(in the rows, 100 means zero)
Rotation paths and how fast each direction turns (degrees a step)
Each turn is a multiple of 5 degrees from 10 to 175, or 0.
Each row of a path follows its step; steps can be skipped.
path 1
step 0: [114,132,102,94,95,105,128,130,88,89,90,118,125,76,130,64,86,103,65,119,94,150,108,109,115,106,84,128,97,102,106,88,81,115,113,84,124,69,97,93,61,111,83,74,117,111]
step 1: [58,54,96,80,126,80,94,102,125,124,100,74,93,82,105,98,107,92,138,105,110,118,88,130,129,62,90,66,114,106,128,97,83,92,77,85,75,114,85,97,112,113,115,125,119,82]
step 2: [136,96,85,92,101,94,122,80,104,94,101,66,71,97,97,113,83,108,79,108,103,80,132,113,51,97,159,100,92,118,82,93,126,130,117,134,104,118,133,116,102,95,81,112,105,93]
step 3: [86,124,100,84,103,128,95,94,105,77,138,97,85,98,132,71,133,100,96,90,73,109,77,85,99,106,61,123,89,65,83,93,107,109,127,82,104,69,122,82,81,101,147,101,107,134]
step 4: [91,112,118,104,86,50,82,125,124,120,65,103,88,85,58,125,91,79,83,110,101,68,99,100,112,71,88,113,126,88,128,108,79,91,87,82,83,113,87,118,72,136,108,103,120,96]
step 5: [72,95,81,93,83,91,157,105,90,102,103,83,101,117,127,129,79,82,121,106,113,136,88,123,73,111,111,116,72,110,103,77,110,94,97,113,142,110,114,126,109,102,54,103,80,114]
step 6: [111,73,100,81,96,96,88,104,77,90,131,127,119,111,131,87,102,113,102,114,104,107,100,93,65,83,92,61,110,100,73,100,112,121,116,70,84,55,82,85,89,104,133,132,141,75]
step 7: [87,105,98,90,65,94,108,95,138,88,94,87,98,71,88,64,101,98,74,90,97,61,100,92,142,74,133,115,86,122,121,126,88,115,108,93,81,99,138,124,125,130,107,78,90,87]
step 8: [99,128,69,85,92,111,96,85,83,109,61,65,95,74,97,118,105,115,106,105,94,144,102,115,87,119,70,88,67,92,103,90,90,96,123,91,115,143,105,120,63,80,100,128,99,134]
Directions:
[101,96,106,91,95,98,96,111,100,96,100,100,107,104,97,93,109,109,105,102,96,105,104,100,106,94,94,113,113,99,88,97,105,110,103,100,111,95,95,96,101,97,109,97,100,94]  120
[97,92,91,98,102,101,108,104,95,108,103,108,103,93,87,96,105,102,97,102,104,87,85,99,105,94,94,92,105,93,101,90,93,105,97,109,94,95,108,95,96,101,98,97,100,98]  125
[107,104,98,106,101,94,89,103,100,97,93,104,99,95,106,103,90,96,99,94,110,106,88,116,100,93,93,101,103,93,102,94,95,93,109,101,110,104,96,97,100,105,101,91,91,97]  85
[94,105,96,109,94,96,104,107,99,112,99,98,101,97,103,99,102,102,99,101,92,104,105,99,114,105,104,106,102,95,99,99,90,91,106,91,91,111,104,93,107,109,105,97,107,90]  110
[96,101,105,102,94,89,96,100,92,97,101,101,97,108,93,100,99,93,99,98,90,101,95,97,94,108,91,108,102,99,103,101,103,102,100,112,92,114,104,100,90,96,110,90,99,112]  70
[99,102,100,103,99,114,96,107,88,95,100,95,102,100,108,102,105,92,105,106,92,100,93,106,95,99,90,94,97,99,103,98,92,110,95,86,102,105,100,88,106,93,101,106,104,108]  140
path 2
step 0: [133,122,98,121,93,128,62,83,92,65,128,134,123,115,119,90,101,115,85,105,87,107,93,68,110,84,109,92,108,79,158,125,120,88,95,77,130,117,122,107,86,90,119,99,115,73]
step 1: [104,128,110,122,116,99,77,136,137,107,117,76,79,83,88,76,104,55,101,95,103,75,121,101,107,84,70,91,117,129,124,108,109,69,66,91,107,114,125,124,96,83,148,100,101,75]
step 2: [108,47,108,77,84,139,71,96,114,67,89,75,97,100,125,73,125,62,83,93,101,105,108,93,95,94,111,54,98,82,110,75,100,97,83,136,125,107,124,121,124,88,117,75,101,87]
step 3: [116,98,105,76,93,110,70,127,66,105,110,127,62,91,78,79,98,106,92,95,100,93,90,106,81,51,108,55,127,64,119,128,90,104,68,92,96,135,104,108,127,123,126,111,94,120]
step 4: [107,115,99,82,100,104,83,117,106,75,102,111,119,131,92,88,126,96,131,68,129,73,115,139,115,115,91,42,120,85,93,121,113,117,115,92,109,91,97,114,83,112,149,107,131,73]
step 5: [127,100,107,96,92,109,80,89,93,85,123,103,137,96,114,90,66,109,41,91,117,71,135,57,92,91,79,71,93,74,124,93,120,110,98,74,106,119,86,127,73,98,135,90,97,87]
step 6: [108,92,110,96,87,49,72,107,118,127,92,107,84,93,119,98,80,49,124,103,117,106,137,95,75,107,70,70,116,99,108,133,92,81,80,88,108,111,112,119,102,95,136,81,64,77]
step 7: [132,68,111,98,71,106,76,94,103,67,63,79,88,92,97,38,106,91,97,86,100,104,110,92,48,119,94,75,123,78,99,93,134,98,102,139,86,81,88,91,104,111,126,98,96,89]
step 8: [104,86,115,79,61,110,100,115,103,125,77,147,89,112,84,82,109,112,83,101,126,114,88,65,90,75,96,79,123,73,100,143,130,106,109,75,78,131,101,123,118,93,118,141,106,88]
Directions:
[111,99,97,104,95,98,102,109,98,95,101,106,100,108,102,97,109,103,96,98,98,108,93,108,98,91,102,91,105,104,100,109,101,101,106,112,91,100,98,98,94,115,87,106,92,98]  85
[103,109,90,94,102,94,98,97,110,103,107,101,105,106,98,103,93,115,95,92,99,98,109,106,105,110,102,99,101,92,108,98,86,103,109,96,103,104,100,94,98,108,102,96,94,94]  65
[91,106,107,101,95,101,91,115,92,93,103,106,87,98,93,109,94,103,100,108,93,103,111,95,103,104,96,103,94,102,96,100,100,105,109,102,94,103,109,107,102,103,103,106,93,97]  145
path 3
step 0: [143,106,100,90,104,131,100,95,85,105,93,87,136,97,125,142,90,109,120,59,56,89,79,68,113,102,80,89,81,101,119,98,76,57,97,82,69,111,85,99,132,91,128,103,128,76]
step 1: [134,127,118,115,101,59,72,81,72,66,103,96,124,94,117,107,84,96,102,99,92,87,118,104,97,85,122,135,82,119,80,112,93,55,91,82,80,91,134,107,89,123,149,104,85,54]
step 2: [106,119,106,114,115,99,53,95,102,104,111,87,146,123,66,123,136,91,85,127,91,103,92,68,112,54,72,123,113,90,119,125,82,78,119,104,123,121,144,97,84,85,116,118,121,83]
step 3: [126,94,74,130,62,124,85,73,92,100,73,92,67,121,66,145,92,90,86,107,83,98,145,87,95,86,104,123,116,93,83,104,111,79,140,87,104,98,126,125,75,91,120,68,129,118]
step 4: [82,74,91,58,111,148,73,58,83,112,80,81,99,129,124,97,108,72,115,104,95,104,112,123,103,84,97,94,72,144,105,96,109,92,120,86,110,133,113,124,51,104,122,113,127,107]
step 5: [106,103,62,120,80,79,79,66,73,101,60,121,90,120,142,109,118,73,94,117,94,108,116,109,137,116,84,92,98,111,69,93,44,122,95,103,121,150,106,116,99,121,94,95,87,96]
step 6: [72,129,104,82,144,103,122,119,107,135,79,108,96,114,122,153,100,88,101,112,96,49,94,138,150,118,83,122,125,98,97,104,93,100,104,91,120,118,128,122,89,111,110,96,84,118]
step 7: [112,101,125,108,56,90,136,100,79,114,106,108,72,119,102,135,125,86,114,81,66,71,73,122,109,93,130,131,92,140,137,89,63,128,108,112,119,93,129,85,85,113,86,98,90,129]
step 8: [103,67,102,88,97,94,102,69,116,126,96,104,120,112,95,139,114,135,144,103,81,58,128,114,115,101,133,125,87,115,125,94,93,87,53,91,134,103,75,113,121,92,63,118,111,86]
Directions:
[110,108,99,103,96,104,99,105,102,104,102,103,96,99,103,105,97,92,104,106,107,105,98,86,100,82,92,100,98,104,93,104,102,94,93,98,85,103,99,106,88,98,104,100,103,93]  25
[96,106,111,104,96,90,104,94,104,104,100,101,114,101,104,98,97,95,102,100,98,100,110,95,99,102,105,101,98,102,103,98,109,88,108,109,96,107,102,88,100,89,93,90,107,96]  45
[97,107,93,101,94,94,93,107,111,95,102,103,107,107,109,101,106,100,103,101,99,102,101,102,103,91,96,99,102,85,97,106,103,106,96,100,117,100,92,106,105,101,94,90,108,94]  115
[98,91,101,99,91,110,105,104,94,105,100,102,98,111,103,95,98,115,108,99,87,103,103,95,101,102,103,103,100,92,109,95,103,110,97,97,93,95,104,100,87,96,102,92,107,95]  90
[110,103,102,92,98,94,108,101,102,99,103,93,112,100,88,114,100,107,103,94,96,102,98,107,106,100,102,97,89,100,102,109,95,99,87,109,95,91,99,98,99,100,100,95,92,96]  45
[103,100,102,100,104,101,104,106,114,98,98,106,99,89,107,97,92,102,90,89,93,93,109,108,101,102,97,102,96,96,101,99,99,89,108,99,98,93,100,116,87,104,100,98,101,104]  130
path 4
step 0: [87,143,84,112,123,106,89,119,106,88,90,114,127,121,139,118,77,82,127,115,105,109,87,73,138,86,104,84,50,82,77,128,110,107,74,105,98,76,107,88,87,76,126,81,114,107]
step 1: [103,119,92,81,94,130,102,115,85,151,71,121,134,106,94,77,99,97,68,135,82,89,103,96,85,90,90,80,84,99,70,101,96,87,102,64,77,86,99,91,114,87,130,55,127,75]
step 2: [100,118,97,94,77,98,83,100,78,99,105,116,158,122,88,128,127,102,66,59,111,115,95,94,88,99,97,104,39,116,95,133,80,113,119,97,79,130,95,106,92,91,126,110,118,85]
step 3: [95,126,124,104,89,67,96,110,102,111,41,98,106,117,89,88,106,51,89,72,76,124,99,101,117,107,128,88,77,68,72,112,98,80,100,83,97,133,129,88,109,96,82,97,131,114]
step 4: [64,147,123,122,100,109,116,120,88,125,108,96,107,125,101,99,81,92,88,82,94,117,134,120,127,93,100,107,44,105,129,110,121,72,120,91,90,69,122,75,105,78,103,86,78,93]
step 5: [107,142,87,79,107,123,135,118,118,112,108,128,147,112,87,87,98,59,90,112,87,118,131,78,115,86,101,93,91,132,110,97,76,59,99,92,110,123,100,127,79,98,103,82,111,128]
step 6: [99,126,95,99,111,89,77,133,99,142,92,108,116,108,109,118,105,74,50,85,117,121,79,123,96,110,70,73,93,101,141,149,106,95,76,83,100,121,92,120,86,122,89,73,94,100]
step 7: [77,127,137,96,122,90,108,107,92,144,87,100,129,90,68,108,108,94,76,75,92,131,98,111,98,119,150,89,122,101,108,99,134,88,118,113,87,127,103,134,128,94,137,112,98,106]
step 8: [78,119,104,103,127,115,73,111,99,118,111,105,135,118,92,114,77,75,121,53,103,98,95,62,147,116,101,62,85,108,123,104,106,95,85,109,100,90,122,103,138,94,77,125,85,125]
Directions:
[100,95,100,99,93,105,93,83,95,102,94,100,110,103,92,98,101,104,104,91,106,98,104,95,93,95,101,100,90,87,93,95,94,108,97,99,99,96,99,88,109,102,102,93,105,104]  45
[109,105,98,100,101,113,102,92,98,99,102,107,105,101,101,98,103,103,92,110,96,100,104,98,100,88,92,101,106,98,104,109,107,102,93,92,110,91,85,107,90,101,101,96,107,100]  80
[100,99,105,101,113,97,106,88,94,100,107,103,96,100,103,90,97,105,97,103,90,110,99,90,116,104,102,94,99,102,98,95,107,102,98,96,92,98,98,91,106,94,105,93,92,97]  100
[98,97,97,105,108,101,98,103,97,108,93,89,99,102,105,90,101,96,96,109,98,96,95,93,90,102,89,100,98,100,99,104,109,99,96,93,100,102,108,95,109,108,79,99,102,97]  140
[108,98,113,100,98,100,90,96,97,100,98,92,103,102,99,106,113,99,88,95,97,94,94,98,104,105,104,104,106,97,103,100,103,100,96,95,111,114,99,97,104,90,104,109,98,90]  80
path 5
step 0: [101,132,50,110,59,81,117,89,97,121,123,80,95,108,123,105,117,58,114,107,104,101,94,83,79,88,76,107,86,84,91,130,116,87,94,73,120,99,103,112,115,107,126,99,107,117]
step 1: [84,94,49,134,88,80,111,82,74,106,124,115,124,102,95,119,100,87,102,97,84,114,87,91,102,98,126,107,90,89,90,90,129,131,130,111,68,106,127,108,105,123,126,79,94,105]
step 2: [71,90,130,113,117,91,115,100,99,71,100,116,110,108,96,109,96,114,104,116,88,112,74,126,95,62,99,92,100,84,73,121,88,102,129,128,75,124,124,109,114,95,102,50,74,117]
step 3: [109,124,144,120,78,105,98,147,117,81,98,119,93,100,103,110,128,126,133,110,108,95,90,77,82,98,111,104,102,74,75,148,108,88,97,106,96,100,90,97,111,74,106,82,99,88]
step 4: [136,91,118,143,77,87,63,102,112,102,112,85,108,81,100,85,109,98,122,76,94,84,109,99,102,128,111,115,109,73,114,117,127,102,116,77,101,110,85,140,118,102,100,109,83,68]
step 5: [100,56,88,90,92,68,101,88,108,75,90,109,108,123,75,78,104,114,105,90,90,74,99,106,104,125,68,109,106,92,123,67,93,103,120,94,74,101,88,147,112,104,96,76,115,73]
step 6: [88,82,90,94,85,102,127,120,109,86,76,106,106,87,107,81,117,122,91,116,104,100,120,102,81,127,62,102,104,125,105,105,85,73,123,123,113,118,136,112,100,86,69,77,146,107]
step 7: [107,81,117,145,65,128,97,105,94,116,97,97,102,106,105,111,118,116,81,95,116,127,121,86,69,124,82,97,109,119,110,94,107,101,106,126,89,118,107,69,107,78,89,151,113,116]
step 8: [101,100,127,107,99,98,57,65,132,114,105,115,92,119,105,93,77,97,84,74,101,161,97,85,108,102,78,123,117,96,140,82,89,108,104,100,84,102,101,91,91,83,92,110,80,104]
Directions:
[96,103,103,87,91,91,91,99,96,101,110,95,100,96,109,100,98,90,102,97,101,107,100,91,101,109,92,101,93,97,103,99,105,103,95,93,99,95,91,101,110,93,97,102,88,91]  85
[96,97,105,91,102,103,104,102,100,98,101,99,104,99,107,115,97,101,112,97,112,96,99,101,105,99,104,101,99,108,112,93,95,99,103,110,97,96,100,108,105,110,93,86,99,107]  100
[97,98,101,102,101,90,98,91,111,104,103,98,105,98,90,107,96,90,97,96,104,100,95,106,104,101,102,103,103,91,97,94,97,113,110,94,102,85,107,100,98,101,97,100,114,93]  95
[103,96,104,102,95,102,95,95,91,95,104,110,97,100,105,97,92,93,107,98,104,91,105,90,99,95,96,91,109,86,97,99,97,99,97,98,106,100,97,108,82,106,92,101,102,101]  70
[112,104,100,108,104,102,91,107,115,103,113,110,96,102,99,102,92,96,102,99,103,98,101,106,97,103,93,102,103,103,111,107,94,97,90,94,100,97,94,98,106,110,112,99,101,99]  80
[101,92,111,96,106,94,98,105,100,99,90,99,108,107,102,97,99,106,110,93,96,106,98,95,106,91,112,111,107,99,99,107,99,98,94,89,111,100,94,103,108,105,100,108,104,98]  65
path 6
step 0: [96,113,113,90,116,124,104,111,82,105,77,115,109,83,89,152,116,73,97,124,71,108,87,115,85,141,104,74,76,82,77,116,104,84,126,101,111,85,96,64,99,55,99,115,87,113]
step 1: [113,101,126,63,93,98,107,92,61,115,115,65,98,101,105,89,107,72,127,128,114,80,104,118,121,110,104,90,96,79,104,136,92,68,99,82,128,134,91,103,146,80,94,82,86,111]
step 2: [57,87,95,70,102,66,88,91,117,92,128,75,92,67,105,88,117,87,92,98,88,100,134,127,136,81,103,110,104,92,94,110,71,100,73,87,73,107,69,91,88,87,113,85,114,138]
step 3: [123,71,82,104,110,102,70,130,140,101,122,78,128,95,92,130,116,95,107,104,67,122,103,125,93,100,124,117,83,103,102,99,102,80,89,114,117,117,97,66,39,92,109,89,94,91]
step 4: [106,84,130,100,96,97,99,91,105,117,140,96,116,105,80,145,94,93,90,116,102,147,92,70,107,109,117,99,121,86,87,145,114,101,129,116,137,106,101,110,109,61,92,99,118,77]
step 5: [74,69,150,77,78,121,92,78,96,106,85,110,87,84,90,126,97,96,129,129,110,109,95,89,123,104,118,107,90,117,72,110,98,88,93,88,60,97,73,83,126,72,68,113,88,121]
step 6: [90,106,120,97,122,79,83,105,95,125,97,118,92,96,90,102,113,95,148,95,87,105,127,152,122,135,87,111,70,78,87,83,92,68,78,82,129,92,97,77,105,83,118,106,84,132]
step 7: [113,83,83,66,87,103,104,109,109,110,151,88,101,91,92,104,144,78,106,85,98,100,129,113,100,107,57,100,111,97,86,130,84,66,127,73,110,123,114,87,94,92,124,65,117,91]
step 8: [86,76,103,64,109,106,96,98,138,109,97,95,92,85,97,121,114,61,64,140,82,127,90,110,81,91,112,96,112,90,115,138,85,96,119,118,89,100,45,96,83,99,114,93,94,105]
Directions:
[100,111,88,97,97,104,98,106,89,118,105,97,94,101,106,94,102,101,97,104,99,100,100,100,104,106,93,103,92,96,99,92,96,102,95,90,95,102,95,92,115,95,102,97,98,101]  70
[111,106,101,111,111,92,102,107,103,105,106,101,101,93,102,107,92,96,110,96,96,94,97,97,95,105,100,89,91,89,97,91,101,98,103,99,103,103,106,95,90,99,97,101,90,103]  120
[92,92,101,99,91,101,115,89,99,100,103,101,102,95,97,98,98,103,98,91,93,98,93,98,95,92,92,89,102,104,99,99,101,110,99,92,95,102,103,86,94,87,106,98,102,103]  140
[98,100,113,97,107,89,101,98,93,106,88,97,105,91,112,96,104,98,100,101,104,92,96,93,96,99,99,101,96,109,92,105,112,101,89,99,105,106,97,102,108,97,94,108,101,106]  85
[103,100,100,108,103,107,104,105,96,108,92,103,101,115,98,103,108,102,103,108,105,96,93,113,102,90,106,101,101,100,107,98,108,101,94,97,115,95,96,93,92,97,107,99,99,107]  130
path 7
step 0: [84,134,125,115,93,60,91,121,75,94,108,75,103,132,75,92,65,57,114,76,94,67,94,116,88,94,86,75,109,104,73,89,84,59,83,96,125,95,95,106,79,118,97,96,124,95]
step 1: [103,101,101,76,100,69,112,59,90,75,138,101,95,126,111,126,77,81,82,76,105,120,108,78,90,106,95,88,95,126,110,129,119,88,73,79,121,95,106,152,132,92,107,95,137,99]
step 2: [89,60,95,72,86,90,112,68,73,92,83,84,80,78,85,71,103,126,102,77,105,78,98,82,158,80,115,89,90,112,101,140,92,79,94,76,115,99,85,120,94,121,100,68,106,88]
step 3: [87,113,78,106,117,104,105,89,73,149,113,99,143,96,88,90,91,137,84,101,115,60,107,92,79,69,108,99,93,121,52,111,88,77,90,91,107,96,90,134,123,124,100,99,61,108]
step 4: [94,95,94,113,108,110,105,113,80,106,110,80,104,109,122,91,96,114,99,67,97,76,166,111,71,87,115,124,128,153,117,85,96,70,86,104,118,93,87,95,94,88,73,97,135,114]
step 5: [81,100,82,90,118,61,116,102,92,112,101,90,85,122,109,54,72,83,83,125,106,121,86,93,107,94,107,112,107,106,97,82,101,70,57,52,104,86,124,83,101,108,57,93,137,91]
step 6: [85,93,96,83,116,74,138,104,104,76,105,88,107,83,94,109,68,62,108,107,112,121,79,94,117,75,142,82,74,143,76,90,100,74,105,108,145,127,82,130,96,80,84,97,92,102]
step 7: [79,41,110,79,123,89,103,83,86,87,135,132,146,89,104,83,105,91,89,73,101,69,114,64,105,102,98,90,94,90,98,98,134,94,106,93,99,110,63,121,99,103,63,88,97,111]
step 8: [84,64,119,115,102,107,86,86,114,139,117,95,121,100,81,80,98,121,67,88,127,89,104,117,130,94,134,117,104,100,61,139,82,83,79,120,103,73,96,94,94,76,79,108,131,127]
Directions:
[91,97,96,100,110,101,85,98,97,100,106,108,102,98,97,104,100,100,107,97,103,99,97,98,102,94,103,107,90,107,97,94,102,84,100,90,103,91,98,98,97,93,111,93,110,95]  0
[96,104,98,114,96,106,95,107,101,105,101,98,98,104,99,109,87,101,91,103,98,94,104,108,103,98,106,101,106,100,99,95,111,108,102,101,97,85,93,98,99,113,96,100,111,103]  80
[105,99,110,97,102,88,100,107,100,100,107,98,103,105,107,103,101,108,100,93,101,98,105,101,96,96,98,104,108,86,102,107,98,104,100,94,109,92,103,94,105,87,103,111,114,107]  100
[101,97,99,104,92,102,92,95,101,94,106,101,97,106,98,89,98,109,98,106,109,108,95,102,99,106,94,95,101,114,107,105,98,108,93,104,100,91,110,103,96,89,93,98,110,92]  100
[113,90,94,96,94,104,104,97,102,104,99,98,98,98,97,103,104,97,99,116,97,89,113,104,89,89,102,106,103,105,98,100,93,105,97,89,100,94,103,98,95,98,103,101,95,89]  55
path 8
step 0: [79,98,71,125,121,100,87,113,98,61,78,115,104,121,128,106,131,82,94,79,119,102,99,73,123,114,83,87,132,142,150,111,112,104,86,99,91,83,97,111,120,126,118,132,104,99]
step 1: [111,99,70,95,53,100,61,97,116,67,87,135,95,85,104,108,67,107,100,77,107,73,90,100,64,100,81,77,108,105,61,98,114,112,122,112,85,64,112,96,125,113,82,114,109,129]
step 2: [86,78,102,126,126,116,82,88,135,83,77,113,102,119,109,130,79,102,100,114,93,103,112,102,109,90,126,91,101,129,90,88,114,112,37,118,97,93,102,66,109,145,71,95,78,84]
step 3: [107,65,68,71,106,125,90,78,124,91,78,149,99,81,102,121,104,79,84,88,131,78,111,92,101,61,85,123,117,113,123,108,114,83,102,105,103,134,114,133,120,88,91,100,80,126]
step 4: [101,75,71,96,80,98,102,93,98,50,76,107,80,101,143,129,92,138,80,85,109,131,84,117,126,98,83,89,89,103,105,118,58,100,79,105,80,74,78,86,110,85,72,117,87,91]
step 5: [109,91,77,100,64,109,96,88,114,126,65,92,103,103,111,116,111,100,121,100,133,99,88,115,117,111,101,107,127,146,79,98,137,102,57,102,128,70,110,122,140,103,89,116,123,118]
step 6: [92,70,100,87,89,120,94,90,99,110,79,109,89,145,116,124,97,99,66,67,114,68,100,71,106,52,74,70,72,100,87,81,108,86,108,138,118,89,99,73,102,120,90,125,93,91]
step 7: [126,97,79,83,93,124,111,51,112,118,98,119,85,107,122,88,104,105,92,73,102,142,116,120,77,80,117,85,114,124,109,108,106,105,63,131,73,90,133,103,87,94,59,74,89,113]
step 8: [90,66,80,107,78,156,105,88,87,91,65,106,113,131,112,106,81,113,124,82,119,104,128,75,142,101,107,115,90,120,100,142,101,71,105,90,124,92,74,100,89,84,97,83,88,118]
Directions:
[83,110,98,109,108,97,98,95,98,100,103,96,91,98,110,103,100,101,89,109,94,117,98,104,101,95,103,97,97,100,100,97,104,101,97,107,101,96,93,106,94,107,96,105,97,97]  155
[101,98,111,99,95,94,101,95,101,104,104,103,105,97,106,105,99,92,104,98,100,95,92,98,101,104,102,105,94,96,90,87,110,112,98,109,103,91,102,90,96,109,106,110,97,110]  85
[109,110,98,104,98,102,91,98,100,101,103,108,92,102,105,95,104,100,95,102,100,103,97,96,102,91,91,106,90,89,101,95,88,102,110,97,91,99,109,93,105,98,88,106,108,104]  130
[105,100,98,100,98,112,105,98,101,100,105,101,106,87,111,108,113,102,103,105,109,100,103,90,106,98,115,99,98,93,100,106,96,105,100,101,89,109,91,102,96,96,103,100,94,103]  80
[94,103,99,99,96,98,104,99,99,106,86,104,113,99,100,104,102,97,101,112,91,95,104,98,101,93,99,88,97,88,88,95,101,95,91,97,98,102,103,102,107,105,99,95,112,93]  95
